The rows of M fall into several groups, and each row is roughly a mix of its group's hidden directions; some rows fit no group.
M (145 x 10):
[[-28   2   3 -16   8   6  -8 -10   0  -3]
 [ -5   3 -23 -10 -12   4 -10  15  -1  14]
 [  9 -17  21  10  11   4  -1 -13   1 -13]
 [ 22  16  -5  -3  -1  -4  18  14   2   7]
 [ -9 -10  25  -6   7  15  -4  -9   0 -14]
 [-11   8  -3 -16   1  12 -24  -9  10   0]
 [ -4   2  11 -26  13  15   4   7   9   1]
 [  9  13  15 -15  18  -8   8   4  14  -2]
 [ -1 -13  -9  26  -3 -14   4 -12 -10  -1]
 [ 18  -4  -1  10   2  12 -18 -20   6  -1]
 [  3 -21  -5  -9   1  16   1 -14  -7  18]
 [  8  13 -16  -3 -13   2   5  11  -2  23]
 [  6  18  -9 -15  11 -15  10  13   9   3]
 [  1   4 -17   2 -24  11   6   6   1  17]
 [ -3  -6  -8  13  19 -22  -3  -6 -13   5]
 [  8  -7  16  -9   2  29  -5  -5  -1   0]
 [-11   4  21 -11  -8 -12  15   9  -2 -12]
 [ 11  12  29 -10  -1  -5  -4  -3   9   1]
 [  2  -4  11 -13  24 -14   8  -7  11  -3]
 [-23 -13 -19   5   1  -6  -7  -8 -11   3]
 [-17   4 -16  12   8  -1  17   4  -1  17]
 [ 23  -8  11  18  -5   8  -4  -8   2 -13]
 [-12  -4 -18   7  -8 -19   5  13  -7  12]
 [  8   3   4  -2 -35   3  -6   1   0   0]
 [-10 -20   1   2   9 -22  -1  -2 -14  -8]
 [  3 -19  -8  12  -2   3 -19  -7 -12 -14]
 [ -4  16   0 -10 -21  -1  -1  13  -6  19]
 [  9  17  -5  -1 -18  11  -1   3   1  23]
 [-29   1  -5 -12   6  -9  10   5  -8   6]
 [-13 -12 -14  20   2  11  -8   2 -16  -4]
 [ 12   9  10  -4 -21  15   3   8  16   6]
 [-19   7   1 -25  18   1   3  -1   2   2]
 [  4 -14  13  17 -15  16  -7  -7  -7  -9]
 [-10  -9 -19   6  24   2   3  -3  -7  12]
 [-11  21   4 -22  -4  -8   9   9  -6   5]
 [ 19   7  17   1  -4  10 -11  -8  16  -8]
 [-24 -12   1  -6  12   3  -2   6 -19  -7]
 [  7   6  16 -22   9   7  -6  11  15   3]
 [-15  13   0  -1  15 -17   9  10 -17   2]
 [ -4 -28  -3   5   3   3  -9 -15  -2 -15]
 [  2  18   3  -3  -3  21   0  -1  22  -9]
 [-13 -26  -8  16   3  -8   2  -8  -7  -3]
 [ -8 -16   6   1  20 -17   5  -3  -6 -16]
 [-13  -3 -23  -2  -3   3  10   2 -18  14]
 [ 19  -2  -5   4 -10  16   5   5  22   8]
 [ 26   6  -4  15  -7   8  -4  -4  15   4]
 [ 12  19   3  -3 -20  -3  -6  17  10  -5]
 [  4 -20   4  -2  27  -4  -3 -11   3  -6]
 [ 13  16   8  -8 -18   3   1  11  11  15]
 [  3 -17  -7   0 -19  18 -16  -6   5   7]
 [  6  15  14 -10 -16 -16  -7  15  -2   1]
 [  8  -6 -12   1  21 -16  -6 -19  -2  -4]
 [ 14  18  20  -7 -12   3  -5   2  11  10]
 [ -9 -23   6  11   4   7 -12 -18  -6  -8]
 [-19   1  -1  12  19   2   2 -17 -11   9]
 [ 11  -3 -15  21 -13  14 -14   2   5  -4]
 [ -9  -7   5  12  17 -13  12  -4  -4 -21]
 [  0   2 -14  11 -13  19 -15  -8  -7  13]
 [  1 -10  26   6   8  -3   5  -4   3 -21]
 [  3  10   7  -1 -14   3 -27  -6 -12 -10]
 [ 19   8   9 -14 -12  16  -4  -2  15   0]
 [-11 -26   7   1  -3  17  -6  -2 -12   5]
 [ -2  18  17 -21  -2 -10   9   6   2   7]
 [ -3   6  -9 -19 -10  -7  -3  -2 -25   9]
 [ -6 -10  -7  22  11 -18  15  -1  -2   2]
 [  5  16  11 -22  -9  -3   5   7  10  15]
 [ -7  -4  15  22  -3  -9   8  18 -10   4]
 [  7   5   2   8  16 -17  18  16   9   6]
 [  0   2 -14   3  -8  -7   7  -3 -23  22]
 [ 14  22  10  -2 -11   9  10  11  12  -1]
 [-15   9  -4 -12 -19  10  -5  12 -15   7]
 [  2  -7 -22  14  -7  22  -8  -7  -1   3]
 [ 13   5  -8  23 -23   1  -4  -2   3   2]
 [ -3 -20   1 -11  -3  -1 -16  -5 -22   7]
 [ -1  10 -13 -14 -10  18   0   8  -5  19]
 [ -4  10 -15  15  -1   9  -7  13 -13  18]
 [  2  21   1   4  13 -22   3   4  13   6]
 [  5 -21  -6   9  11  -1  -7 -19   1 -17]
 [  7 -12   8   7  21  -8  -3 -18   5 -14]
 [  5 -10  20  -4  19   3  -1  -4  -9 -19]
 [-21  13   4   1   7 -16   6   2 -14  13]
 [  0 -11  14  -4  -6  11 -20 -14  -8 -15]
 [ -9 -20   2 -17   9  16  -8  -4  -7 -11]
 [  8  -6 -17   2  -4  28   2  -8  10   7]
 [ -1  21 -13 -10  -9  -5   0  -5 -15  17]
 [ -5 -13   3   6  17 -12  22   4   7  12]
 [  9  14  12  -2 -11  -8  13   6  20  13]
 [  7  17   2   0  -8 -27   1  13   6   5]
 [  2 -21   0  -9 -15  22  -1  10   0  -4]
 [ 10  -4  14   1 -20  12   6   0  18 -12]
 [-16   3   6  -9  16 -16   5   7 -20  -5]
 [-15   5 -10   5   1  -9   3  20 -22  -3]
 [ 10  19  12 -12 -14  -7   4  16  12   3]
 [  6 -16  12  11  16  -1   9  -7  14 -16]
 [ -1 -22   4  12  -8   0  -4  -9  -5 -22]
 [  2 -11  -2  13  27  -8   2  -9  -3 -13]
 [ 10  21   6  -8 -13   4   4  12   9  17]
 [ -3   8  10 -16   8 -16  19  12   8  -7]
 [  0 -15  14 -15  -2   4 -16  -4 -15 -14]
 [ 24  -1   4   8  -2   9 -18  -8  12  -9]
 [ 21   5   8   4  -5  12  -7  -2  21 -13]
 [ 20   9  14   7  -6  -1  -8   2  15 -17]
 [ -7 -18  -2 -10  -2  13 -15 -12 -18   2]
 [  0   8   7  15  14 -11  15   1  15 -16]
 [ -8 -23 -18  16  11   0   2  -4  -8  -4]
 [-19   1 -26  13   6   5   3  -1 -10  -4]
 [ -6 -20   7   7  20  -5  -3 -16  -9  -7]
 [-14  -2 -13   5  13 -10  23  -2  -8 -10]
 [  0  21   6 -14  -8  -5  14  14   9  13]
 [  8  15   2  -1 -25   1  12  12   5 -11]
 [-11  12 -11   4  20 -20   9  -1  -9   3]
 [ 14   4  10 -18 -17  11  -6  -1   2  16]
 [ -4  -2  14 -11 -18  16   9   6  16  -9]
 [  5  29  -8  -3  -5  -1   5   6  13  12]
 [ 20 -15  -8  10   4  13 -13 -12  -1 -10]
 [ 14   9  -2   5   8   3  20  16   4  18]
 [ 22  12  10   4  -5  -3  11  -3  21  -7]
 [ -8  -3  -6   9  31  -5  14  -4   3   2]
 [  5  22  -9  -2 -12   5   3  10  18  13]
 [-25   3   8 -17  13 -11   7   5   2   2]
 [ 11  16  -8  12   6 -14  -3   5  -6  23]
 [ -4 -13 -13  -1  -9 -17  -6  13   2  20]
 [  6 -19   1  26 -10  -4  -6  -8  -6   6]
 [-10 -13 -14 -12  -5  24  -6  -6  -6   6]
 [  7 -18   8   1 -23  10  -5  -6  16  -1]
 [-16   9   5  18   8 -17   5   3  -6  16]
 [  5 -17  15  13   6   8  -2 -15  -4 -18]
 [ -4 -12   9  10   6 -21  -9 -13 -14 -10]
 [ -1 -17  -7  -3  13  17 -11 -10  -6 -18]
 [ 13  21  -1  -4 -10  15  11  12   9   9]
 [ 15   6  15   8 -11  14  -6   6  21  -4]
 [  3  24 -13   8  -2  19   2  12  -3   0]
 [  8  -2  -5   5 -17  21  -7  -5  -4  21]
 [  1   2  20  -6  18 -11  -8  -5  -2 -19]
 [-10 -12  -5   9 -17  16   0  -2 -18  12]
 [ -1  -7   5  14  30  -4  10  -8  -3  -1]
 [ 19 -15   8   5  14   7 -13 -14   7  -8]
 [ -9  23   1   0  14  12   9 -11  11  -9]
 [ -8  -1  -7  14   7  24   3 -19   6  -2]
 [ -4   9 -12 -12  19   9   1 -23  -3  -1]
 [  5  -5  23  -3  -1  -1 -19  -9  -4 -18]
 [-17 -14  -5  15  -2  -8   0  -8 -11 -19]
 [  7  29   0  -8  -9   3  -7   3  15   7]
 [  1 -21  -5   1 -10  28   0   4   2   5]
 [ 12  18  -1 -16  -7  13   5   0  19   4]]

One row of each group comes first, with its name. Which group is each row after those in?
[ -9  -1 -17   4 -13  13 -14  -5  -6 -20]	(29)
[  7  10   9 -13 -22   3 -10  11  12 -10]	(92)
[-13 -17   4  -5 -19   4 -11   1 -17  -8]	(34)
[-4 21 -4 -1  4 -1 20 12 18 -2]	(122)

[ -3 -30   7   1   7 -11  -7 -12  -3  -7]	(34)
[ 11  11   9  -5 -25 -12 -15   4  -5   3]	(92)
[ 11   8 -15  -4  -5  -1 -18  -9 -22  -9]	(34)
[-13 -21   2  -4  15 -12 -13  -8  -9  -6]	(92)
[  3   6   6   8  23 -16  13   9  13  -3]	(92)
[-11 -19  15  -3  14   7   7   1   2 -18]	(34)
[  1   0 -10  -4 -14  30   0   2   9   9]	(92)
[ -2 -11   5 -23   0  10  -7 -17 -16   5]	(122)
[  6  21   7  -9 -20  10   7  11   9   2]	(34)
[ -1   2  -9 -14 -24  -9   7  16  -9  -1]	(92)
[ 14  13  22  11  -6 -11  13   2   8  -2]	(29)
[-14 -15  -7  -1  20   8  -5  -5 -12 -15]	(34)
